In the rows, 100 means zero.
Rotation paths and how fast each direction turns (degrees per step):
Each turn is a multiple of 5 degrees from 10 to 175, or 0.
Each row of a path follows its step; steps can be skipped.
path 1
step 0: 104; 110; 90; 113; 119; 107; 87; 130; 114; 91; 76; 73; 90; 103; 102; 122; 97; 125; 88; 107; 73; 109; 83; 87; 117; 95; 103; 119; 117; 119
step 1: 88; 104; 117; 85; 112; 86; 94; 89; 99; 83; 119; 101; 96; 128; 92; 99; 113; 63; 112; 108; 105; 112; 112; 103; 89; 89; 97; 51; 96; 94
step 2: 99; 91; 66; 103; 78; 101; 104; 96; 72; 103; 110; 99; 99; 76; 98; 121; 124; 126; 75; 89; 110; 91; 117; 96; 106; 108; 91; 121; 74; 108
step 3: 107; 94; 126; 110; 98; 113; 89; 107; 115; 100; 95; 122; 70; 122; 113; 78; 93; 97; 112; 131; 97; 76; 83; 100; 86; 108; 79; 115; 122; 88
step 4: 108; 97; 96; 88; 80; 100; 85; 85; 106; 112; 95; 53; 136; 102; 100; 116; 95; 105; 91; 97; 90; 109; 92; 99; 129; 108; 116; 71; 106; 91
step 5: 78; 113; 120; 108; 114; 86; 123; 91; 104; 92; 110; 109; 71; 101; 95; 113; 105; 92; 132; 76; 106; 93; 115; 121; 101; 97; 103; 124; 69; 88
step 7: 106; 95; 90; 106; 107; 103; 88; 92; 127; 102; 95; 125; 133; 120; 120; 91; 107; 92; 123; 129; 114; 113; 118; 133; 118; 92; 103; 105; 103; 97
step 8: 93; 99; 112; 103; 102; 111; 108; 90; 102; 109; 102; 100; 96; 100; 78; 113; 92; 89; 61; 53; 88; 125; 87; 87; 113; 130; 94; 109; 100; 107
step 10: 85; 113; 86; 97; 91; 118; 121; 83; 104; 89; 107; 73; 123; 70; 120; 92; 103; 82; 80; 130; 81; 110; 102; 101; 89; 101; 93; 115; 109; 122
step 11: 126; 96; 110; 111; 123; 103; 118; 106; 99; 85; 80; 121; 96; 105; 112; 91; 114; 102; 111; 83; 133; 114; 92; 86; 120; 105; 87; 85; 96; 63
103; 88; 101; 97; 108; 98; 92; 107; 105; 97; 102; 101; 104; 94; 92; 101; 106; 96; 104; 100; 95; 87; 92; 101; 94; 102; 104; 89; 108; 99 : 130
102; 101; 102; 97; 101; 97; 108; 89; 101; 94; 107; 106; 96; 103; 109; 97; 88; 97; 89; 95; 91; 94; 94; 102; 98; 98; 94; 89; 102; 103 : 155
98; 100; 99; 91; 108; 107; 99; 96; 97; 101; 103; 102; 100; 117; 106; 90; 106; 97; 112; 94; 104; 97; 93; 102; 93; 97; 101; 105; 95; 99 : 175
101; 101; 94; 100; 97; 97; 98; 97; 101; 93; 103; 89; 93; 97; 99; 92; 110; 101; 102; 105; 102; 102; 97; 97; 101; 111; 80; 96; 98; 98 : 45
107; 104; 97; 100; 94; 103; 97; 109; 102; 103; 97; 95; 97; 106; 99; 95; 92; 106; 102; 114; 87; 103; 96; 106; 90; 91; 97; 101; 104; 103 : 115
106; 101; 104; 90; 91; 105; 100; 105; 95; 109; 99; 102; 98; 100; 98; 90; 100; 102; 101; 97; 103; 103; 106; 90; 105; 95; 102; 83; 100; 93 : 145
path 2
step 0: 119; 104; 102; 100; 74; 108; 99; 114; 92; 102; 100; 111; 102; 100; 79; 81; 125; 100; 74; 112; 95; 124; 114; 88; 107; 91; 98; 110; 133; 126
step 1: 117; 69; 108; 83; 98; 128; 120; 123; 99; 108; 80; 108; 95; 95; 100; 119; 117; 103; 122; 116; 85; 85; 92; 85; 119; 108; 96; 90; 105; 104
step 2: 121; 124; 99; 81; 120; 118; 103; 99; 121; 115; 116; 119; 121; 83; 89; 96; 83; 108; 128; 92; 88; 99; 99; 115; 104; 96; 80; 103; 116; 112
step 3: 126; 112; 135; 112; 88; 108; 95; 110; 110; 100; 103; 107; 114; 89; 110; 99; 97; 94; 81; 89; 110; 80; 128; 89; 115; 73; 115; 112; 116; 108
step 4: 113; 70; 105; 91; 122; 97; 123; 106; 82; 101; 114; 109; 86; 98; 85; 90; 119; 63; 104; 94; 105; 77; 92; 88; 119; 91; 94; 112; 114; 99
step 5: 110; 114; 103; 106; 108; 97; 103; 101; 95; 103; 86; 104; 103; 74; 67; 96; 99; 100; 123; 120; 94; 105; 108; 87; 91; 124; 89; 135; 123; 122
step 8: 118; 103; 114; 123; 100; 89; 99; 100; 83; 75; 93; 81; 80; 97; 104; 90; 91; 92; 79; 121; 96; 97; 113; 82; 89; 98; 112; 137; 122; 100
step 9: 100; 73; 116; 98; 112; 71; 117; 99; 79; 105; 89; 86; 86; 106; 110; 99; 98; 93; 133; 101; 78; 78; 88; 87; 85; 121; 87; 97; 92; 93
step 10: 107; 121; 100; 100; 101; 81; 79; 77; 95; 96; 104; 79; 115; 93; 70; 96; 87; 129; 115; 93; 89; 91; 102; 116; 74; 102; 81; 111; 86; 109
step 11: 94; 102; 133; 102; 84; 99; 89; 95; 92; 85; 102; 90; 91; 110; 108; 107; 94; 106; 63; 112; 77; 73; 100; 105; 85; 73; 114; 105; 80; 92
94; 104; 100; 96; 96; 96; 104; 102; 106; 109; 98; 100; 89; 97; 107; 95; 84; 101; 105; 102; 100; 96; 109; 102; 105; 111; 93; 98; 101; 104 : 100
99; 109; 102; 97; 105; 97; 110; 91; 100; 97; 105; 103; 107; 91; 105; 97; 101; 113; 87; 96; 102; 90; 100; 105; 105; 98; 105; 94; 98; 100 : 90
102; 104; 95; 113; 98; 97; 94; 98; 112; 102; 98; 100; 101; 101; 87; 97; 101; 109; 95; 103; 98; 99; 107; 98; 97; 102; 98; 100; 114; 90 : 140
104; 100; 100; 100; 96; 95; 94; 108; 102; 92; 103; 109; 93; 91; 109; 96; 96; 90; 91; 91; 105; 101; 98; 102; 95; 95; 97; 103; 104; 89 : 85
96; 109; 93; 96; 93; 96; 100; 98; 98; 99; 106; 88; 107; 86; 97; 92; 99; 97; 107; 104; 100; 110; 97; 102; 100; 92; 99; 102; 107; 104 : 140
